Small tables with named rows and columns. After each table, cells are looked up by row and column.

pubavi
           dok  mopuson  kivogoz   bani  fugan   pobe    vin  mupitel
latolar  3.974    3.914    3.903  3.928  3.932  3.967  3.963    3.913
git      3.854    4.498    5.202  1.839  3.534  5.214  3.420    2.741
dazurek  3.936    4.551    5.409  1.355  3.478  5.559  3.624    2.261
rer      5.227    4.174    2.901  2.772  3.645  3.334  4.094    3.896
konis    4.324    4.734    5.436  2.752  4.682  4.521  3.615    2.623
veras    5.938    4.337    1.977  2.116  3.162  2.676  3.802    4.474
suzagu   3.480    2.448    4.062  5.789  4.659  6.077  7.698    1.408

What is the vin of dazurek in pubavi?
3.624
What is the mopuson of konis in pubavi?
4.734
What is the fugan of git in pubavi?
3.534
What is the mupitel of dazurek in pubavi?
2.261
What is the mupitel of rer in pubavi?
3.896
What is the mupitel of latolar in pubavi?
3.913
What is the mupitel of konis in pubavi?
2.623
What is the fugan of dazurek in pubavi?
3.478

Table febiba
,zipobo,vak,tev,mudozil,matoge,tep,vop
neb,203,110,170,200,121,141,168
kiz,192,147,146,201,132,114,113
bez,170,98,126,182,205,124,166
luma,82,103,117,70,70,121,109
vira,125,113,112,138,212,141,180
pizub,105,127,58,139,246,102,123
zonemim,94,153,134,94,86,117,73

bez, matoge -> 205
kiz, mudozil -> 201
vira, zipobo -> 125
kiz, tev -> 146
zonemim, vop -> 73
bez, mudozil -> 182
bez, vak -> 98
kiz, matoge -> 132
zonemim, matoge -> 86
pizub, vop -> 123
bez, vop -> 166
bez, tep -> 124
pizub, vak -> 127
luma, tep -> 121

paf
cols = zotak, der, kados
lunitir: [0.50, 0.27, 0.84]
puvin: [0.31, 0.59, 0.79]
beput: [0.34, 0.49, 0.68]
norozip: [0.57, 0.57, 0.20]
vam: [0.35, 0.81, 0.50]

vam, der => 0.81
norozip, zotak => 0.57
beput, der => 0.49
vam, zotak => 0.35
beput, kados => 0.68
beput, zotak => 0.34
puvin, kados => 0.79
puvin, zotak => 0.31
lunitir, zotak => 0.50

Table gud
|  | tabut | big | tig | muf | vorilop |
|---|---|---|---|---|---|
| dezoza | -2 | 37 | -14 | 4 | -93 |
| buz | -3 | -85 | 16 | -17 | 68 |
| lofesut | 2 | -38 | 15 | 6 | -58 |
| bif | -26 | -13 | 31 | 9 | -39 |
| tos | -43 | -92 | 22 | -18 | -96 |
| dep | 17 | -12 | 12 | 35 | 76 |

dep, vorilop -> 76
buz, tabut -> -3
buz, tig -> 16
dezoza, vorilop -> -93
lofesut, muf -> 6
tos, tabut -> -43
lofesut, big -> -38
tos, muf -> -18
dezoza, tig -> -14
lofesut, vorilop -> -58
buz, vorilop -> 68
dezoza, muf -> 4
lofesut, tig -> 15

ruli:
|  | dulum | lemoruf | vin | tigebig | pefe | talofu |
|---|---|---|---|---|---|---|
| zitil | 66 | 223 | 83 | 76 | 87 | 146 |
| gubi | 161 | 153 | 129 | 155 | 142 | 130 |
| gil | 52 | 137 | 165 | 97 | 182 | 176 |
| ravakun | 196 | 167 | 105 | 160 | 99 | 117 |
| palafe | 39 | 170 | 135 | 78 | 147 | 174 |

pefe of palafe = 147
pefe of gil = 182
pefe of ravakun = 99
lemoruf of gubi = 153
lemoruf of zitil = 223
vin of palafe = 135

saduk.tsv
	tofut	far	zemik	nomarob	notatif
sev	175	184	142	94	113
potis	210	210	214	108	96
vuzup	79	57	80	113	95
gipif	150	159	156	122	136
sugape	69	61	79	102	88
saf	109	136	148	121	158
kamez	75	93	160	110	106

far of kamez = 93
tofut of potis = 210
nomarob of kamez = 110
far of saf = 136
notatif of sev = 113
nomarob of gipif = 122
tofut of vuzup = 79
Row with the largest notatif: saf

nodinap =
fields: talaf, bigalez
pororik: [55.91, 60.11]
bom: [52.14, 61.49]
tal: [74.38, 79.79]
rafonad: [30.12, 33.60]
pidofak: [66.44, 77.04]
magep: [70.84, 70.12]
gozo: [44.72, 33.91]
lirovor: [26.49, 8.64]
lemol: [86.22, 47.68]
lav: [61.07, 24.22]

What is the talaf of rafonad in nodinap?
30.12
What is the bigalez of magep in nodinap?
70.12
What is the talaf of pororik in nodinap?
55.91
What is the bigalez of rafonad in nodinap?
33.60
What is the bigalez of bom in nodinap?
61.49
What is the talaf of pidofak in nodinap?
66.44
What is the bigalez of pidofak in nodinap?
77.04
What is the talaf of lirovor in nodinap?
26.49
What is the bigalez of lirovor in nodinap?
8.64
What is the talaf of lav in nodinap?
61.07
What is the talaf of lemol in nodinap?
86.22
What is the talaf of bom in nodinap?
52.14
What is the bigalez of lav in nodinap?
24.22

refan.tsv
	pipap	rubufu	nalukag	nug
sut	0.2	0.3	0.2	0.1
bef	0.5	0.4	0.1	0.4
dil	-0.5	0.0	0.3	1.0
kef	0.5	0.4	0.3	0.1
gimet	0.7	0.1	-0.2	0.5
sib	0.7	0.5	0.9	-0.1
mifipel	0.7	0.4	0.3	0.3

kef, rubufu: 0.4
kef, pipap: 0.5
sib, rubufu: 0.5
sib, nug: -0.1
bef, pipap: 0.5
mifipel, nalukag: 0.3
sib, nalukag: 0.9
gimet, nalukag: -0.2
mifipel, rubufu: 0.4
gimet, pipap: 0.7
mifipel, pipap: 0.7
kef, nug: 0.1
dil, nalukag: 0.3
gimet, nug: 0.5
gimet, rubufu: 0.1
dil, pipap: -0.5
bef, nug: 0.4
sut, rubufu: 0.3

zivuzef:
         pev  vus  zor  sib  fibeb  ruvepe  rebep
sakomer  578  623  398  394    679     559    638
dez      528  233  633  132    459     466    518
sadogu   807  521  561  920    661     262    616
novot    504  443  665  721    497     845    506

What is the vus of sadogu in zivuzef?
521
What is the fibeb of dez in zivuzef?
459
What is the fibeb of novot in zivuzef?
497
What is the pev of sakomer in zivuzef?
578
What is the zor of sakomer in zivuzef?
398
What is the rebep of sadogu in zivuzef?
616
What is the sib of dez in zivuzef?
132
What is the ruvepe of dez in zivuzef?
466
What is the zor of sadogu in zivuzef?
561
What is the ruvepe of sakomer in zivuzef?
559
What is the pev of dez in zivuzef?
528
What is the zor of novot in zivuzef?
665
What is the pev of sadogu in zivuzef?
807
What is the ruvepe of sadogu in zivuzef?
262
What is the fibeb of sakomer in zivuzef?
679

